(in the rows, 128 means zero)
Named moves (each a turn or a mirror), then the moves between two rows, first move first; the first pair answered
J277:
[174 122 133 160 133 170 125 178 108 152 139 156 142 123 132 167 139 134
 101 142 103 120 127  99 146  90 134 129 144 145 121] |-> [112 125 118 128 137 106  93 151 152 116  69 118 131  94 139 147  88 145
 113 136  97 103  95 140 140 144 150 153 168 138 123]
[129 124 117 117 135 151 116 115 125  99 171 139 130 138 104 159 144 140
 127 101 112 154 113 146 117  91 120 161 116 116 118] |-> [115 127 114 107 132 131 105 107 139  89 149 129 124 128 104 156 131 139
 134 101 110 150 105 154 113 106 127 165 122 117 118]
[ 85 127 139 123 114 106 138 114 112 117 163 119 140 117 121 147 134 161
 152 127 176 148 115 145 110 139 137 143  97 147 131] |-> [ 93 128 145 127 116 117 144 116 104 125 176 125 143 122 121 150 141 159
 147 129 177 149 120 137 110 127 136 139  94 145 132]
[115 139 134 142 163 178 184 167  81 166 157 179 173 131 148 128 138 100
 128 122 166 149 162 113 143  82  92  82 106  91  91] |-> [ 34 147 116  94 170  91 134 130 141 118  67 134 157  97 152 101  72 111
 149 114 164 127 122 167 136 157 110 117 136  83  98]
J282:
[ 93 143 103 119 151 125 126 138 143 125  97 128 150 110 135 124 116 137
 177 128 120 133 130 144 136 147 108 134 149  95 119] |-> [114 150 116 123 159 116 134 133 136 144  85 118 137 114 135 106 119 133
 173 119 134 132 137 139 144 142 105 132 144  95 131]
[100 121 143 121  64 116 103  90 150 109 167 134 115 182  79 117 155 127
 118 122 134 124  98 140  81 138 148 155  67 134 130] |-> [ 71 117 121 119  75 153 116 114 149  94 182 162 146 176  88 136 157 130
 146 129 125 134 108 146  81 143 139 153  84 117 107]
[138 123 124 139 140 128 129 147 120 128 139 130 130 120 134 132 115 124
 116 141 124 133 136 119 146 128 127 125 134 120 133] |-> [143 125 129 140 143 120 128 144 121 132 136 123 125 118 136 126 114 124
 112 141 127 131 135 118 147 124 125 123 130 122 136]
[114 123 107 124 141 144 138 131 122 131 146 136 137 133 126 129 130 137
 179 133 146 139 149 137 123 119 122 116 122  99 112] |-> [141 133 121 126 145 127 139 117 117 152 135 123 118 134 123 108 129 132
 170 125 157 134 156 132 127 112 117 112 118 102 126]
J491:
[156 126 144 124 118  88 135 101 125 124 107  79  95 136 121 105 132 124
 116  95 128 113 127 148 126 133 117 129 108 141 137] |-> [182 131 147 140 133 109 144 127 115 148 106  91 101 134 129 110 145 121
 111  95 125 115 137 136 141 117 112 122 124 139 135]
[123 138 138 122 149  72  97 111 146 119  58  89  85  95 131  86  80 144
 127 113 116 149  98 154 157 157 136 118 136 109 135] |-> [163 143 139 147 174  99 116 154 128 160  57 112  91  91 144  91  97 139
 118 113 108 152 115 134 182 132 125 103 154 108 136]
[154 103 150 114  85 118  96 127 148 106 145 130 129  96 112 139 125 123
  75 135  94 120 116 156 121 137 136 121 117 167 143] |-> [154 109 154 108  89 102  95 115 153 114 125 114 118  94 111 119 120 122
  79 129 103 118 115 159 123 142 137 124 115 164 149]

Each pair is two moves apart.
[133 164 150 119 149  92 154  92 131 152  91  93  98 133 119  78 109 100
 201 108 187 135 137 152 131 118  83 122 127 108 141] |-> [ 84 135 141  95  92  68 101  72 163  93 112  79 104 135 102 121 102 109
 156 129 138 110  78 163 104 145 124 152 118 153 140]	J282 J282
[142 151 139 116 111 148 151 102 105 134 164 133 105 166  93 182 142 106
 122 141 111 135 137 139 118 118 122  96  87 143 149] |-> [130 171 142 101 140  95 136  88 127 140  89 102  84 140 105 145 108 105
 137 126 121 120 135 160 129 149 119 105 110 135 164]	J277 J491
[139 134 121 140 114 176 158 110  97 121 154 172 140 111 113 190 152 134
 129 161 129 111 163 155 105  82 112 120 130 169 129] |-> [ 92 133 117 117  96 140 134  72 121  85 138 150 132 107 105 182 125 140
 139 162 135 106 142 180  87 114 120 136 122 170 129]	J491 J277
[131 116 156 111  93  70 130  71 145 113 123  90  71 139 106  93 162 126
 108 123 166 120 107 143 126 124 163 123  81 173 130] |-> [127 105 152 112  86  75 111  88 151 106 128  98  79 132 110 116 166 131
  84 136 135 112  86 137 127 126 176 131  99 189 128]	J491 J282
[152 107 136 117  82 178 113 156 100 106 209 158 120 125 122 194 113 109
 108 144  67 122  75 101 115  97 179 147 118 161 140] |-> [179 131 129 141 134 207 165 186  75 150 196 186 129 121 137 164 118 103
 158 131 105 149 134  93 139  72 138 120 132 114 133]	J282 J282
[ 77 131 126  90 116  92 133  77 127  88 137  94 120 130 117 121 108 121
 151 131 163 139 120 171  97 150 139 148 104 116 136] |-> [121 126 140 114 110 141 162  89  91 116 195 115 126 156 109 132 147 114
 137 130 175 155 144 145  98 106 127 127  82 122 137]	J277 J491
[201 147 138 153 135 119 129 134 131 137 119 125 123 116 134  92 137  92
 127 108 126 152 140 142 146 116 134 119 146 109 147] |-> [171 119 123 148 107 158 117 152 132 100 177 151 157 124 130 142 151 102
 118 130  95 154 125 139 130 112 142 126 140 123 122]	J491 J491
[155 131 129 155 160 177 136 171  89 156 165 161 144 134 125 137 179 128
 135 147 121 130 146  93 148  82 114 121 139 114 116] |-> [ 67 110 122 106 103 141  95 103 127  69 187 133 143 144 100 149 148 138
 146 160 121 127 106 132 102 125 133 148 101 126 107]	J491 J491
[161 128 168 159 141 134 104 119 128 166 144 132  89 140 130 134 133 104
  85  97  92 111 107  93 145 125 150 122 153 150 141] |-> [130 115 150 154 131 160  99 138 132 139 172 153 116 139 130 162 137 109
  89 113  79 110 102  97 138 131 154 125 158 150 120]	J491 J282
[220 112 130 152 156 149 124 159 115 171 148  90  94 100 126 101 116 105
  78 104 107 129 160  98 201 144 132 125 149 142 148] |-> [191 101 130 135 131 116  88 137 139 143 138  72  90  93 120 113 103 110
  55 110  85 110 127 110 187 174 160 146 146 164 154]	J282 J277
